Rotation paths and how fast each direction turns (degrees each step):
Each turn is a multiple of 5 degrees from 10 to 175, or 0.
path 1
[24,42,40,-74,12,22,-26,-10,-39,-41,-12,-17,-33,-2,-47,5,5,12,13,-65,11,-27,3,23,-22,31,0,25,-1,-5,38,-32,-34,54,6,-3,-9,-19,-19,19,-17,-9,-6,-22,6]
[25,32,55,-48,5,-29,-24,26,-7,-9,7,-26,-33,3,-27,-5,23,9,14,-84,31,-5,-4,26,-2,14,3,29,-23,-6,55,-55,-37,18,-18,-12,-27,-13,9,29,-21,-17,12,-1,-13]
[4,46,56,-49,18,-7,-31,-13,-29,-24,51,-11,-36,-10,-28,-5,31,19,17,-54,1,-22,0,44,-3,-10,-15,23,-54,-13,13,-14,-32,25,-15,-27,-39,-29,-1,29,-22,4,-2,-27,-10]
[25,22,70,-32,17,-24,-30,12,-8,-49,7,-11,-62,-18,-43,5,27,6,-16,-48,2,-23,-1,38,-15,1,-16,33,-19,-8,35,-6,-33,40,24,-4,0,-4,-2,4,-28,18,-7,-14,-49]
[32,41,73,-31,9,-26,-24,21,-8,-41,-10,-8,-27,-12,-25,37,4,28,-17,-64,-31,-28,-5,35,26,14,3,-4,-35,-25,43,-31,-15,17,11,-13,-18,-30,-16,18,-27,-7,-15,-26,-10]
[19,52,57,-65,21,28,-22,-9,13,-25,-3,-7,-48,-32,-23,25,45,12,-7,-52,-7,-12,19,41,-1,2,-7,14,-11,10,54,-19,-18,25,-1,-23,-30,-9,-24,10,-30,-14,-34,-4,9]
[-13,42,46,-18,10,-8,-27,32,-9,-13,8,-11,-40,-37,-49,9,25,30,15,-56,4,-25,31,25,-15,24,-18,28,-40,21,66,-53,-1,29,11,1,-10,-16,-6,1,-37,-11,-8,-16,-11]
[-13,30,54,-45,21,2,-34,-16,-31,-22,9,2,-39,-31,-35,11,15,23,40,-76,-14,-20,8,32,-1,13,-5,9,-1,0,22,-25,-20,37,25,-12,-18,-45,-6,24,-23,-42,7,-14,-30]
[21,-4,55,-82,-6,-30,-49,-2,-12,-18,8,4,-41,-15,-29,30,16,-1,2,-67,13,6,19,20,-4,7,-18,25,-25,-5,42,-31,-1,45,1,-26,-15,-21,6,9,-41,-18,0,5,-38]
[23,25,60,-55,14,-14,-42,-3,-14,-14,30,2,-7,-21,-23,9,13,6,8,-72,-2,-5,16,34,8,36,-13,38,-50,-16,12,-28,-8,13,7,14,-22,-6,-40,30,-58,3,-17,-28,-13]
[36,43,26,-41,38,7,-26,-12,-8,-39,19,12,-50,14,-46,21,16,-7,4,-79,-2,-15,14,56,-13,17,-15,33,0,-18,40,-22,-14,39,15,7,-9,-12,-16,8,-38,6,0,-6,-8]
[27,39,44,-60,1,-7,-24,17,-39,-36,-16,-23,-23,5,-50,6,-6,22,1,-61,9,-28,4,15,-13,32,-1,21,-26,-9,51,-49,-32,47,-8,-4,-9,-19,-9,20,-16,1,-6,-27,12]
[23,47,62,-49,19,-6,-18,6,-4,-8,14,-29,-37,-8,-13,-11,37,12,19,-78,21,-6,-8,41,1,5,10,26,-15,-5,39,-35,-50,14,-14,-15,-34,-12,-6,39,-18,-22,4,-5,-8]
[7,35,49,-35,16,-23,-31,10,-19,-31,45,-10,-51,-5,-42,4,33,19,6,-45,9,-25,10,43,-14,-21,-26,26,-58,-2,38,-24,-20,37,-16,-35,-27,-28,21,11,-22,11,-1,-18,-18]
[17,28,85,-33,15,-18,-35,6,-19,-47,-1,-16,-44,-36,-36,1,18,20,-5,-50,-13,-29,-8,28,-3,10,-4,25,-27,-14,18,-3,-37,31,32,1,-6,-11,-15,18,-25,7,-11,-26,-48]
[36,35,59,-37,16,-28,-24,14,12,-39,-8,2,-44,-8,-18,45,21,12,-20,-71,-26,-12,5,43,26,-1,-4,-2,-19,-18,56,-28,-7,22,13,-21,-22,-28,-9,8,-33,-12,-12,-2,-16]
[9,46,55,-68,13,25,-30,-2,-4,-25,0,-6,-29,-40,-32,26,28,24,-6,-42,-13,-21,31,28,-1,18,-15,20,-41,11,48,-28,-5,29,-1,-17,-26,-10,-31,9,-38,-5,-40,-19,17]
[-7,40,43,-16,29,0,-24,19,4,-12,4,-8,-49,-36,-45,5,29,17,24,-79,9,-17,26,38,-13,26,-12,31,-8,17,61,-44,-11,22,24,13,-8,-11,-15,4,-39,-24,2,-4,-17]
[-7,25,40,-59,8,-10,-37,-8,-42,-25,12,5,-33,-13,-41,20,4,25,33,-71,-11,-23,13,23,-1,15,-12,5,-21,-4,33,-38,-4,46,7,-24,-19,-53,6,18,-24,-38,11,-18,-16]
[20,-1,67,-87,-2,-16,-45,-11,-12,-13,5,-5,-34,-27,-22,3,25,-2,8,-69,22,8,11,18,-10,20,-9,36,-17,-3,24,-23,-24,37,4,-12,-17,-3,-11,23,-38,-19,-7,2,-38]
[29,28,43,-37,13,-33,-38,8,-12,-18,41,10,-20,7,-29,16,11,7,8,-77,-2,-3,17,49,8,22,-20,36,-54,-25,24,-36,0,18,2,7,-20,-13,-15,24,-52,13,-3,-20,-12]
[35,48,39,-56,33,18,-28,-21,-25,-49,11,0,-43,7,-46,11,7,3,1,-61,-5,-27,4,45,-16,22,-9,29,-7,-19,22,-11,-29,49,16,3,-6,-15,-26,15,-27,14,-13,-25,-2]
[39,38,49,-45,5,-21,-17,34,-11,-30,-21,-27,-38,6,-40,10,6,11,-7,-74,17,-20,-2,21,-6,22,5,22,-13,-6,67,-53,-38,32,-8,-1,-10,-10,1,16,-18,-2,0,-10,-2]
[8,60,58,-49,18,2,-19,2,-17,-12,24,-25,-26,-13,-17,-3,31,26,17,-63,3,-20,0,40,5,1,5,14,-37,-5,34,-33,-42,15,-21,-26,-41,-31,-6,38,-16,-16,-8,-21,12]
[6,30,59,-37,21,-13,-30,9,-8,-31,26,-15,-67,-24,-42,1,44,12,1,-41,17,-21,11,40,-23,-16,-24,32,-29,11,43,-14,-31,39,6,-26,-17,-11,13,6,-23,8,-3,-4,-36]
[11,26,79,-21,7,-35,-35,21,-26,-42,2,-6,-31,-33,-35,19,4,31,-2,-58,-27,-31,-5,26,14,12,-7,9,-42,-17,28,-23,-18,27,27,-5,-10,-31,-7,15,-27,-1,-10,-32,-42]
[33,31,66,-63,19,1,-31,-12,12,-34,-8,5,-47,-27,-14,40,32,4,-14,-67,-25,-8,10,41,21,-3,-3,3,-3,-11,39,-12,-11,25,16,-25,-23,-21,-23,12,-38,-18,-23,2,-17]
[12,36,44,-51,9,-2,-35,20,4,-20,3,-2,-30,-33,-43,30,19,21,-9,-50,-3,-15,38,24,-6,26,-22,28,-48,13,62,-45,9,28,1,-4,-18,-5,-22,-1,-45,0,-29,-16,9]
[-8,50,43,-31,32,16,-26,-5,-19,-15,8,-2,-35,-32,-40,5,20,18,38,-78,-6,-23,15,42,-7,33,-4,21,-4,6,37,-34,-17,25,28,15,-13,-24,-24,16,-36,-31,0,-15,-9]
[6,15,33,-67,2,-15,-36,-4,-29,-22,3,3,-45,-1,-45,21,10,7,23,-75,14,-10,13,23,-13,9,-13,15,-8,0,51,-43,-6,55,1,-25,-13,-38,20,6,-24,-29,16,5,-23]
[15,12,71,-78,-6,-20,-45,-6,-28,-8,18,-12,-12,-22,-22,-8,14,11,18,-69,15,-2,7,16,-2,27,-9,36,-46,-10,15,-29,-26,26,-4,-6,-24,-11,-16,35,-39,-10,-8,-20,-22]
[35,33,43,-36,31,-21,-32,-7,2,-24,46,8,-46,13,-32,13,25,-11,1,-79,7,3,8,61,-2,5,-19,39,-23,-25,26,-18,-15,22,5,3,-21,-9,-10,19,-45,13,3,-6,-24]
[38,42,41,-50,15,0,-24,3,-37,-56,2,-5,-35,9,-55,18,-5,14,-14,-50,-8,-35,3,28,-13,21,-15,25,-32,-19,34,-22,-24,50,8,-1,-6,-19,-15,9,-25,22,-18,-34,3]
[41,50,63,-44,15,-3,-14,20,-1,-26,-20,-32,-36,-7,-24,2,22,11,-4,-80,11,-15,-9,31,3,21,13,18,4,-9,54,-38,-51,22,2,1,-17,-8,-18,24,-19,-15,-6,-6,-1]
[6,58,44,-41,15,-6,-17,18,-8,-18,28,-18,-42,-8,-28,13,36,27,9,-55,2,-20,11,42,0,-13,-13,12,-48,4,52,-44,-22,23,-29,-38,-38,-32,9,18,-19,-10,-6,-15,13]
Speeds:
[10,-6,-3,3,2,-7,1,-6,-5,8,-10,4,-16,-1,-3,0,9,-5,7,1,-4,-2,3,3,5,17,1,-2,-4,6,-11,1,4,-11,0,-9,6,11,15,2,8,-1,-2,-12,8] : 0
[-5,6,-3,3,6,4,-1,-1,9,10,20,1,1,-5,3,-6,13,-1,1,6,6,5,10,8,-4,-3,-8,11,-15,6,-1,1,4,-9,-8,2,-8,10,-5,1,-9,9,-7,0,7] : 100
